In the data rows, the value 128 means zero.
Here are some rows, each followed by its group. Rows of different groups can look alike.
128,162,103,131,174,149,160,112,115,102,105,137,103,114,120,139,131,115,108,158,139,113,137,119,107,101,118,121,113,118,135,129,106,164,121,119,134,155,213,192,121,123,138,134,121,119,120,120 0
108,124,109,110,108,122,100,108,115,110,109,113,116,112,125,107,113,115,107,117,109,110,111,108,154,134,120,117,129,123,131,106,105,107,105,109,112,116,117,118,138,102,105,116,106,105,111,120 1
169,141,238,196,155,141,150,232,138,207,228,146,187,170,106,200,125,158,214,121,140,209,191,153,098,166,168,154,126,158,140,138,206,156,213,187,167,157,117,110,128,192,157,145,182,181,209,154 2
114,115,115,123,106,133,124,115,157,126,145,126,110,110,136,111,129,132,118,098,120,129,120,117,125,120,123,132,115,126,108,123,111,108,117,117,112,105,108,115,123,156,115,111,117,118,114,120 2
207,134,159,208,187,151,204,177,133,161,164,158,149,143,131,166,128,151,152,144,147,183,164,167,097,118,149,148,124,141,138,167,168,176,195,170,167,149,137,154,121,172,179,193,196,163,255,147 2
112,111,110,121,124,126,112,124,127,126,112,128,113,114,109,119,144,130,111,112,131,132,127,123,124,105,126,127,124,116,112,135,115,119,118,113,120,126,117,120,117,129,130,125,125,129,121,130 2
157,122,150,168,134,134,179,212,143,188,163,147,142,153,126,150,120,144,167,130,135,175,190,164,098,142,159,146,124,141,139,132,171,153,206,164,171,147,133,116,124,154,172,127,189,174,158,142 2
158,142,152,174,139,148,189,158,130,147,177,139,164,160,126,187,139,141,144,146,138,166,166,143,111,137,147,140,159,144,145,141,167,152,161,171,156,151,126,138,143,146,153,158,163,213,168,145 0
103,148,109,104,121,107,097,107,106,108,110,117,122,117,117,110,101,113,115,163,118,100,106,110,122,131,121,113,123,119,142,104,107,111,103,106,118,122,134,117,137,101,105,126,116,111,112,119 1
111,098,127,128,120,118,107,150,147,126,131,135,115,111,133,110,141,132,114,094,127,155,123,116,109,115,125,134,108,124,106,131,128,125,126,109,115,109,112,109,113,149,138,111,120,120,129,117 2
123,118,124,120,124,116,110,105,126,107,108,130,107,111,156,110,138,120,105,130,150,119,117,112,113,117,123,121,112,118,118,132,105,125,105,113,136,129,122,141,120,109,131,145,121,127,114,112 3
183,130,142,149,167,130,134,134,127,138,123,146,135,149,138,182,143,138,124,144,138,131,172,154,112,114,133,135,134,141,141,137,138,157,144,140,137,152,143,137,124,148,147,139,158,152,155,147 0
105,137,108,113,117,112,100,110,115,106,106,119,112,112,119,119,117,113,122,128,116,101,103,111,121,147,123,114,118,115,127,107,111,124,112,107,120,125,118,119,129,103,115,113,108,109,112,117 3
155,156,137,141,118,142,131,167,120,147,163,121,181,219,125,180,118,135,191,176,119,122,147,143,155,161,147,132,207,156,162,128,186,127,148,188,152,129,121,118,147,124,120,152,151,144,143,145 4
123,125,128,134,115,124,140,136,146,136,143,130,127,125,122,128,164,138,136,108,132,141,139,153,116,136,132,137,137,135,114,148,164,123,135,130,125,127,113,112,120,152,137,117,129,131,126,130 4
101,116,106,110,117,123,103,108,115,103,117,113,111,112,117,108,110,116,105,122,123,109,106,102,142,115,118,113,114,111,124,114,104,112,100,113,114,109,131,123,134,100,114,118,109,104,110,112 1
126,154,124,117,116,138,115,120,127,129,130,123,157,149,140,128,131,138,145,141,126,124,123,131,153,144,131,130,150,133,143,136,134,118,117,135,129,125,122,120,143,120,120,111,127,119,129,135 4
118,165,124,154,156,134,174,130,118,111,112,131,111,127,113,138,117,125,118,162,139,118,139,121,111,114,128,118,121,118,143,145,121,156,149,145,155,152,178,181,126,122,154,192,147,167,135,126 0
140,136,118,113,122,145,134,108,117,108,109,125,109,116,161,118,118,114,112,139,127,103,113,116,135,121,120,119,126,123,135,118,109,114,105,113,119,127,141,167,139,110,115,136,124,117,113,123 5
118,137,124,120,131,131,115,118,124,115,117,122,122,128,139,110,129,125,145,136,127,116,118,106,162,131,123,124,127,123,139,111,117,135,112,108,121,120,131,138,131,109,115,143,109,126,117,121 4
166,168,170,128,115,126,124,124,153,126,134,139,128,135,116,118,132,139,124,115,140,135,130,176,103,124,135,139,124,139,118,140,127,115,154,133,149,124,122,127,123,151,128,118,138,171,134,135 2
100,099,108,102,113,111,102,109,128,110,112,120,110,101,115,100,122,114,107,095,115,119,108,100,142,130,116,118,109,117,107,109,107,112,104,099,105,108,114,115,120,117,109,108,098,100,107,107 6
100,096,104,106,115,111,096,105,127,110,105,117,103,101,117,100,134,117,103,099,116,113,106,105,144,113,113,118,108,115,109,113,104,113,100,101,104,103,116,116,123,104,106,104,095,101,107,112 6
138,178,167,106,111,133,102,126,121,156,133,114,173,187,119,169,111,144,141,155,116,115,112,125,167,154,138,129,148,138,146,111,134,109,126,160,131,115,107,112,145,111,110,104,136,108,120,162 5
122,100,155,124,104,133,124,142,152,190,183,132,134,110,158,119,154,140,113,093,117,153,119,128,140,159,124,138,124,141,109,145,127,111,125,117,109,099,104,108,126,169,119,105,115,120,118,127 2
118,138,102,132,217,146,167,103,117,104,100,139,097,100,119,109,127,111,099,120,138,115,135,112,106,093,115,121,099,110,111,141,102,167,115,109,115,137,216,159,117,113,132,153,115,114,114,118 0
101,115,108,106,110,115,097,109,120,111,107,112,117,107,106,102,124,117,114,110,117,114,104,099,160,125,118,118,125,114,117,112,105,107,102,106,111,112,112,120,135,104,104,106,103,105,108,111 6
110,100,113,119,109,117,110,121,129,109,119,127,115,111,102,110,125,118,113,101,122,130,111,117,112,109,122,126,110,123,114,122,112,114,120,104,116,115,115,117,115,128,127,118,111,121,117,108 4
124,130,128,122,113,116,105,144,124,135,141,121,165,146,095,122,114,129,158,132,121,124,126,125,116,130,136,123,126,132,136,113,139,117,135,130,135,133,110,112,133,121,120,124,125,159,132,140 4
159,128,149,157,142,147,174,153,127,118,136,152,125,133,170,147,140,129,152,149,143,149,139,162,107,115,135,137,126,137,129,135,141,180,141,143,144,163,149,126,116,137,168,182,155,132,139,120 4
155,147,166,184,168,127,156,186,141,167,161,152,143,158,099,156,126,160,132,129,157,187,222,144,096,125,151,148,119,138,133,159,153,186,209,172,161,157,126,124,122,180,173,132,183,145,188,150 2
119,119,122,101,107,123,111,113,127,119,125,113,130,127,135,115,125,127,121,117,117,116,105,117,163,140,124,124,130,125,124,103,123,108,114,110,115,107,106,114,131,102,109,112,108,112,116,119 4
101,119,108,107,116,104,099,113,108,104,104,115,125,112,105,106,105,112,106,137,111,104,105,105,118,121,121,116,123,120,142,103,117,110,107,108,116,121,115,111,132,102,104,146,103,112,112,114 1
135,165,131,156,186,162,147,122,113,109,120,136,122,124,115,132,115,122,123,176,141,120,123,126,108,120,127,123,133,121,145,145,125,136,139,148,159,177,174,185,123,124,152,255,165,143,147,125 0
123,124,110,136,207,139,120,113,119,102,104,140,104,106,145,118,126,114,111,134,137,123,128,110,113,099,118,120,111,114,119,153,106,153,118,116,127,155,181,204,118,118,142,164,128,119,128,119 0
143,157,140,123,129,128,119,122,118,116,132,125,140,154,166,130,126,123,135,175,128,120,116,133,127,150,130,124,145,135,151,125,141,133,117,117,135,132,121,138,137,109,127,155,138,168,144,122 3
153,112,179,180,121,124,150,203,140,181,195,135,177,173,104,161,121,151,192,122,131,195,202,161,105,162,158,152,130,150,139,137,187,135,180,166,156,122,115,110,133,157,147,137,162,150,172,144 2
124,132,122,109,116,118,110,106,125,107,108,131,107,108,175,115,131,116,103,126,138,117,110,111,129,118,118,123,112,117,115,122,107,119,108,107,130,120,124,140,119,112,123,122,120,112,115,108 1
169,145,157,182,173,119,135,185,135,155,129,149,132,148,102,161,132,147,158,118,149,173,193,161,097,121,149,145,114,135,126,156,165,167,182,146,158,152,125,125,119,161,172,148,151,159,169,150 2
113,115,114,128,119,124,127,113,138,119,111,130,105,110,127,134,148,128,111,099,135,121,131,128,111,100,120,135,111,119,106,127,109,125,122,110,114,123,120,110,114,129,138,116,112,120,113,117 4
114,144,111,107,118,114,120,110,122,106,111,122,108,106,154,118,120,116,121,124,134,110,103,107,138,115,116,118,111,115,118,120,106,115,107,107,124,116,133,138,121,104,115,122,110,107,113,106 1
144,112,126,145,172,126,136,137,132,124,110,146,120,132,116,134,152,132,115,132,142,152,188,139,105,111,134,133,125,132,129,124,128,188,133,136,129,159,148,129,125,140,147,126,142,129,142,139 0
109,127,105,105,116,118,123,106,120,103,107,119,112,107,146,112,110,111,105,118,120,102,102,115,148,116,113,117,112,118,122,128,105,106,106,104,116,119,134,129,123,106,106,127,105,101,109,108 6
131,138,135,123,123,146,143,140,129,150,175,125,143,131,162,176,158,134,150,134,123,128,139,148,151,149,128,128,150,136,135,134,149,128,132,132,132,127,140,120,137,131,139,122,139,123,124,133 4
106,119,105,102,123,118,102,106,109,107,104,116,111,114,098,115,104,107,112,134,109,098,105,113,129,125,121,111,121,116,143,105,105,108,106,104,127,120,125,117,136,098,103,116,109,117,112,122 1
124,141,128,110,104,129,107,133,120,212,152,114,235,184,122,142,114,140,138,138,114,114,114,135,162,158,141,134,153,143,144,110,142,104,120,126,127,113,104,105,159,118,107,103,124,107,121,156 5
175,125,131,149,157,148,150,146,130,137,125,146,126,143,167,146,123,139,126,146,153,146,145,161,100,100,138,138,130,129,128,142,130,148,152,159,140,157,150,181,126,125,153,140,162,118,161,153 2
107,101,100,104,110,107,101,106,121,111,107,119,117,113,107,102,122,116,106,117,117,103,107,104,122,105,118,117,112,121,117,110,105,110,103,107,111,109,112,118,121,104,105,111,100,103,111,113 3
106,096,128,130,119,123,122,125,141,120,131,133,117,110,120,106,134,135,115,093,124,165,134,113,104,113,127,138,109,126,106,127,121,126,124,112,115,110,106,109,112,155,147,109,119,115,121,114 2
137,115,154,137,118,149,133,134,146,150,164,137,134,130,172,125,155,140,121,102,131,148,131,149,123,144,127,142,132,137,114,147,143,121,135,135,130,117,113,113,121,165,138,122,140,132,128,131 4
119,125,107,149,186,145,154,111,116,104,104,134,101,102,140,114,125,114,109,131,139,118,125,119,114,096,119,119,112,112,121,152,107,170,121,115,125,148,244,232,116,119,155,154,123,127,125,114 0
169,152,219,186,121,126,145,172,138,198,192,141,187,193,103,164,125,153,206,140,135,171,150,169,104,149,158,149,143,151,144,141,192,131,178,205,159,154,118,118,135,154,146,152,178,185,188,163 2
109,109,111,117,142,138,117,117,130,110,106,128,105,106,106,113,137,117,106,117,139,121,119,111,112,108,119,122,106,110,115,133,107,135,116,109,115,127,151,133,116,129,135,147,120,128,116,113 3
103,127,115,103,109,126,102,105,131,119,104,115,116,111,120,110,122,125,105,103,119,112,102,108,142,119,120,120,112,113,105,120,107,109,105,109,108,105,119,119,128,106,108,102,104,103,108,120 4
114,113,112,108,115,113,114,114,110,107,107,118,126,118,117,116,104,112,108,138,110,105,104,110,131,125,126,114,127,122,146,104,114,110,104,101,119,120,115,107,135,100,107,119,117,116,115,116 1
109,101,121,121,119,131,132,115,138,126,115,132,107,108,126,101,126,125,107,097,124,129,123,117,108,104,121,132,107,118,105,123,111,120,132,104,113,113,115,114,113,144,136,112,121,114,117,117 2
110,118,110,115,113,127,113,113,137,125,114,128,110,111,120,119,150,128,106,108,134,113,131,128,116,112,118,127,115,117,110,119,111,121,124,113,112,119,122,115,120,128,127,105,115,115,109,112 4
125,112,153,137,109,126,114,131,156,149,182,129,154,129,109,111,138,145,134,110,122,146,129,130,123,167,139,142,134,148,120,152,140,108,136,120,135,111,105,114,128,178,115,109,137,143,132,128 2
159,211,180,114,116,160,126,138,123,144,148,124,174,170,169,171,132,134,163,182,118,117,137,132,141,201,136,130,164,140,171,121,141,126,134,149,156,135,115,116,152,128,126,119,142,145,128,152 5
109,105,117,115,111,125,127,116,149,129,124,124,114,110,141,101,142,129,107,097,120,130,109,118,138,123,122,130,115,127,108,139,115,107,114,112,110,108,114,120,122,130,116,102,115,111,110,124 2
119,189,121,114,109,134,105,116,124,115,118,127,115,115,126,152,120,129,150,136,126,104,107,124,128,144,121,124,122,123,131,118,124,129,118,121,119,123,109,129,133,124,114,107,119,146,109,120 5
119,106,118,117,111,133,121,127,153,129,133,134,127,110,138,110,146,139,113,097,117,135,126,129,135,126,123,134,120,134,107,131,120,110,120,112,111,101,111,110,121,170,120,109,121,114,113,126 2
129,106,121,135,130,131,170,128,132,125,136,127,153,143,113,115,132,128,149,124,125,147,140,142,138,149,132,136,150,146,132,124,144,119,135,129,129,127,123,118,125,138,125,136,127,142,136,121 3
117,108,119,115,109,124,122,118,149,145,137,129,116,112,137,104,136,133,116,100,120,133,117,124,119,112,120,129,121,128,109,129,116,110,117,117,111,104,108,111,122,156,115,105,120,108,111,127 2
164,125,186,188,128,128,185,175,136,178,164,142,178,181,115,137,121,155,162,135,132,162,170,157,103,136,156,147,135,145,142,125,175,136,179,184,165,145,124,111,127,135,146,134,164,139,168,152 2
135,129,149,125,144,137,124,117,119,116,123,125,127,138,177,122,127,120,123,147,127,125,130,114,154,131,128,124,134,130,147,116,134,130,117,117,135,135,131,153,129,116,125,163,126,153,132,121 3
120,137,119,154,161,141,181,119,118,107,110,129,113,111,134,116,126,116,119,145,140,127,130,131,113,101,124,116,111,116,126,147,112,139,130,115,138,154,195,204,124,108,138,152,130,120,130,123 0
143,125,129,156,171,134,181,135,137,124,112,146,111,131,106,144,150,139,111,118,163,150,187,146,097,102,133,140,115,125,120,154,116,156,151,140,133,163,153,133,121,133,165,118,140,118,152,141 2
126,182,133,107,113,122,113,122,122,179,136,112,181,186,161,151,113,143,144,149,116,116,124,122,180,141,140,129,160,142,154,109,137,109,123,139,126,117,108,113,155,121,106,103,136,117,121,164 5
126,122,116,122,113,127,112,116,121,111,119,124,118,124,126,122,116,119,113,129,132,112,115,139,114,117,129,128,124,123,125,126,118,110,125,118,124,122,124,122,125,118,120,124,123,122,119,123 4
121,132,135,106,109,121,107,125,117,155,139,106,168,144,130,127,111,134,129,161,106,103,114,124,207,145,134,121,162,142,156,108,118,102,114,122,118,113,108,111,164,108,098,103,124,110,109,161 5
139,166,140,122,114,118,107,124,120,132,132,112,191,173,196,153,119,132,153,200,117,120,125,121,167,183,138,125,202,139,166,118,134,111,118,146,141,132,115,120,156,117,110,141,123,132,126,147 4
107,116,106,115,136,129,131,112,125,108,105,126,108,107,110,104,126,116,108,115,137,126,123,106,114,111,119,121,102,111,111,131,110,128,110,112,117,127,140,140,117,117,125,142,125,132,114,112 1
119,096,133,120,100,114,145,137,156,145,158,124,148,112,117,108,156,132,130,096,110,138,119,163,151,165,130,136,153,147,113,135,131,104,127,122,111,102,104,113,126,141,110,109,115,123,115,125 2
126,113,115,129,134,122,140,121,129,109,112,134,110,115,105,116,141,119,123,114,142,138,128,127,111,115,124,127,112,123,111,119,116,139,124,116,121,128,140,127,117,135,139,154,117,150,128,114 3
129,137,121,141,152,146,137,124,115,110,109,137,112,121,125,121,116,122,120,158,138,124,122,126,112,113,127,122,123,121,136,150,116,144,136,132,147,180,181,170,125,131,144,216,151,144,138,131 0
099,105,108,106,111,122,097,107,124,111,104,112,110,106,121,106,128,118,105,109,113,112,110,098,155,126,119,117,117,113,116,116,106,111,099,110,106,105,115,115,133,110,110,114,102,105,108,116 6
175,124,137,139,119,117,127,141,121,147,156,124,177,190,120,171,120,140,195,171,127,125,135,156,142,172,146,137,175,155,157,130,182,121,152,160,156,127,114,120,138,127,124,133,142,164,146,136 4
156,132,184,186,148,140,141,216,143,189,157,154,129,145,104,176,130,154,142,116,151,174,190,142,093,126,155,154,112,137,129,144,169,203,196,169,152,153,130,120,120,171,177,125,165,156,159,144 2
107,126,105,106,122,114,115,103,123,107,104,122,104,103,121,109,120,119,100,102,122,112,101,104,137,119,117,117,104,110,107,128,102,110,108,102,115,108,117,125,120,114,112,104,107,101,107,106 6
104,116,108,101,119,104,101,104,105,106,101,115,117,109,120,111,100,110,102,142,115,102,100,101,114,113,120,115,117,113,137,100,106,110,102,109,122,125,123,112,123,099,109,118,106,109,110,108 1
149,140,132,129,169,130,182,122,123,123,114,135,126,142,141,138,133,131,128,179,138,127,161,147,113,107,132,128,147,130,139,143,124,155,133,137,149,160,159,154,128,122,145,151,136,132,142,140 4
Group 4 spreads out most along one direction. Which 3 other groups' directions of most spread are closest to that one, closest first?
3 2 0
Which 3 other groups have their centres nearest to the centre of group 5, nearest first?
4 3 1
Which 3 other groups have their centres nearest to the centre of group 4, nearest first?
3 5 2
Which 3 groups are nearest to each row below, nearest first, going by the distance to the group's nearest row?
127,153,119,108,113,119,111,130,117,137,124,110,167,153,130,147,107,131,142,169,106,107,109,122,188,172,135,122,166,140,159,108,134,106,117,145,123,119,108,111,169,107,099,104,124,105,109,164 ~ 5 4 1
Which 3 other groups have their centres nearest to the centre of group 1, nearest first?
6 3 4
Which 3 other groups have their centres nearest to the centre of group 0, nearest first?
3 4 2
Which 4 groups are nearest to each row below, nearest first, going by the distance to the centre of the group?
130,120,137,157,148,142,128,145,126,109,138,137,115,124,137,125,132,129,138,132,134,136,138,133,110,146,127,125,132,129,135,136,122,154,130,127,132,159,159,168,127,149,152,188,142,149,139,127 ~ 0 3 4 2
146,126,120,132,118,121,114,114,121,118,130,125,133,143,141,142,111,121,119,134,135,115,114,144,113,131,130,127,124,133,132,118,114,116,125,117,137,151,120,121,127,115,122,146,149,121,121,122 ~ 4 3 1 5
137,136,153,134,114,145,151,146,148,131,157,139,129,147,130,145,155,145,150,116,141,145,128,180,128,121,132,136,134,132,121,174,143,131,161,152,147,127,129,130,121,176,147,119,140,154,142,137 ~ 2 4 3 0
114,112,122,106,118,104,108,112,110,107,102,123,123,116,112,109,107,116,117,138,113,112,110,109,125,113,122,122,125,127,148,099,118,113,112,108,126,114,109,109,132,105,112,123,119,115,119,116 ~ 1 3 6 4
124,151,114,099,107,130,109,111,117,134,115,108,137,119,133,125,111,125,117,153,106,099,114,117,198,160,126,112,158,127,139,107,113,104,105,121,114,115,111,114,162,107,098,103,106,100,106,134 ~ 5 1 6 4
143,127,120,159,230,150,164,144,143,119,107,160,103,116,105,124,156,139,113,108,176,159,175,135,092,095,128,137,098,114,113,150,122,255,149,144,132,168,161,160,112,176,186,141,138,150,157,127 ~ 0 2 3 4
111,103,118,132,114,129,111,129,138,140,125,120,121,121,098,113,139,141,118,102,118,128,127,132,108,123,128,130,132,127,112,134,132,110,141,115,117,113,109,108,124,159,119,103,121,119,119,130 ~ 4 3 2 6
122,124,125,120,129,143,122,113,117,112,109,126,123,130,152,126,125,123,118,152,133,116,113,120,141,115,123,124,124,123,140,113,114,132,111,120,128,133,136,156,131,105,122,141,119,146,122,126 ~ 3 4 1 0
Which 3 groups are nearest to each row below, nearest first, going by the distance to the centre of the group?
163,138,172,176,143,132,143,205,141,183,174,148,138,148,104,156,134,161,148,119,152,182,193,139,101,127,154,155,123,141,131,148,179,191,200,168,158,158,124,117,121,191,168,129,161,188,184,151 ~ 2 4 0
126,114,120,123,136,124,149,122,131,112,123,133,110,112,112,116,138,118,127,116,142,126,118,121,113,112,126,125,113,116,116,131,115,137,121,122,118,131,147,122,116,122,141,161,117,133,128,110 ~ 3 4 1
Group 5 spreads out most along one direction. Which 3 other groups' directions of most spread are closest to that one, closest first?
0 4 3
Which 4 groups are nearest to each row below, nearest first, going by the distance to the group's nearest row?
111,108,108,144,152,124,129,115,121,112,111,128,111,113,108,143,122,121,121,124,127,128,139,125,105,121,125,123,120,122,131,117,125,132,123,125,134,140,142,132,124,128,133,135,129,136,121,117 ~ 3 1 2 4
154,125,205,182,128,126,131,207,145,211,212,139,190,169,096,191,127,155,178,124,126,180,197,148,106,167,162,154,136,148,141,132,229,134,187,156,159,135,118,109,126,154,147,145,156,190,178,152 ~ 2 0 4 3
114,112,121,100,108,121,106,112,120,116,119,117,119,117,131,126,115,117,123,123,121,109,101,118,139,126,122,122,130,121,127,116,111,109,114,108,125,110,111,116,123,100,110,110,102,111,108,114 ~ 4 1 3 6
Group 2 spreads out most along one direction. Which 3 other groups' directions of most spread are closest to that one, closest first?
4 3 0
Which 3 other groups have their centres nearest to the centre of group 2, nearest first?
4 3 0
Which 3 groups are nearest to each row below, nearest first, going by the average distance to the group's rows?
117,113,109,120,119,142,126,121,123,105,114,126,111,115,134,116,123,119,109,135,146,113,108,111,124,110,120,125,111,113,122,115,107,127,110,126,129,128,141,142,118,110,132,130,136,107,111,115 ~ 1 6 3
108,173,107,093,112,127,112,108,109,121,110,106,130,113,097,113,105,123,120,153,107,097,110,119,195,145,122,114,128,122,138,106,115,105,106,110,115,110,115,118,161,099,096,104,100,103,106,129 ~ 1 6 5
159,137,162,160,132,139,165,178,138,157,160,141,154,186,115,154,127,152,176,128,135,157,165,171,098,128,152,148,136,147,141,149,186,132,178,160,150,157,121,116,125,141,146,147,161,140,145,156 ~ 2 4 0
Which 4 groups are nearest to each row below, nearest first, going by the average distance to the group's rows?
130,148,132,120,113,127,114,121,120,115,129,114,172,152,130,141,121,130,133,175,120,116,128,133,177,167,132,125,181,134,150,119,132,113,123,135,143,121,118,112,147,108,114,138,127,123,121,131 ~ 5 4 3 1
167,122,127,130,149,126,156,132,130,137,129,137,130,150,121,153,138,129,141,154,142,138,161,161,123,121,135,137,146,134,146,131,145,151,137,154,146,146,133,121,130,128,143,133,142,135,148,135 ~ 4 3 0 2
162,127,141,156,173,148,201,151,137,140,126,146,121,133,124,141,158,145,128,117,144,173,186,145,098,110,141,141,122,133,123,144,140,157,150,145,140,157,145,123,119,159,160,123,151,126,165,149 ~ 0 2 4 3
119,134,137,112,104,127,117,137,129,186,160,111,206,169,138,144,121,143,151,126,114,125,121,147,160,139,138,129,161,151,144,110,161,105,128,137,122,118,103,107,146,124,114,100,124,110,116,161 ~ 5 4 3 1
144,202,145,114,113,122,105,122,121,177,143,112,190,221,154,154,109,142,141,165,115,111,117,129,200,168,140,127,159,147,156,106,137,106,126,163,136,112,105,113,157,111,106,106,136,115,125,178 ~ 5 4 3 1
150,134,160,137,112,129,117,134,148,151,175,139,135,135,138,120,131,145,125,109,127,150,143,139,116,126,135,144,120,139,114,137,134,119,148,138,138,122,116,118,123,162,128,105,138,147,136,133 ~ 4 2 3 5
Group 3 spreads out most along one direction. Which 3 other groups' directions of most spread are closest to that one, closest first?
4 2 0
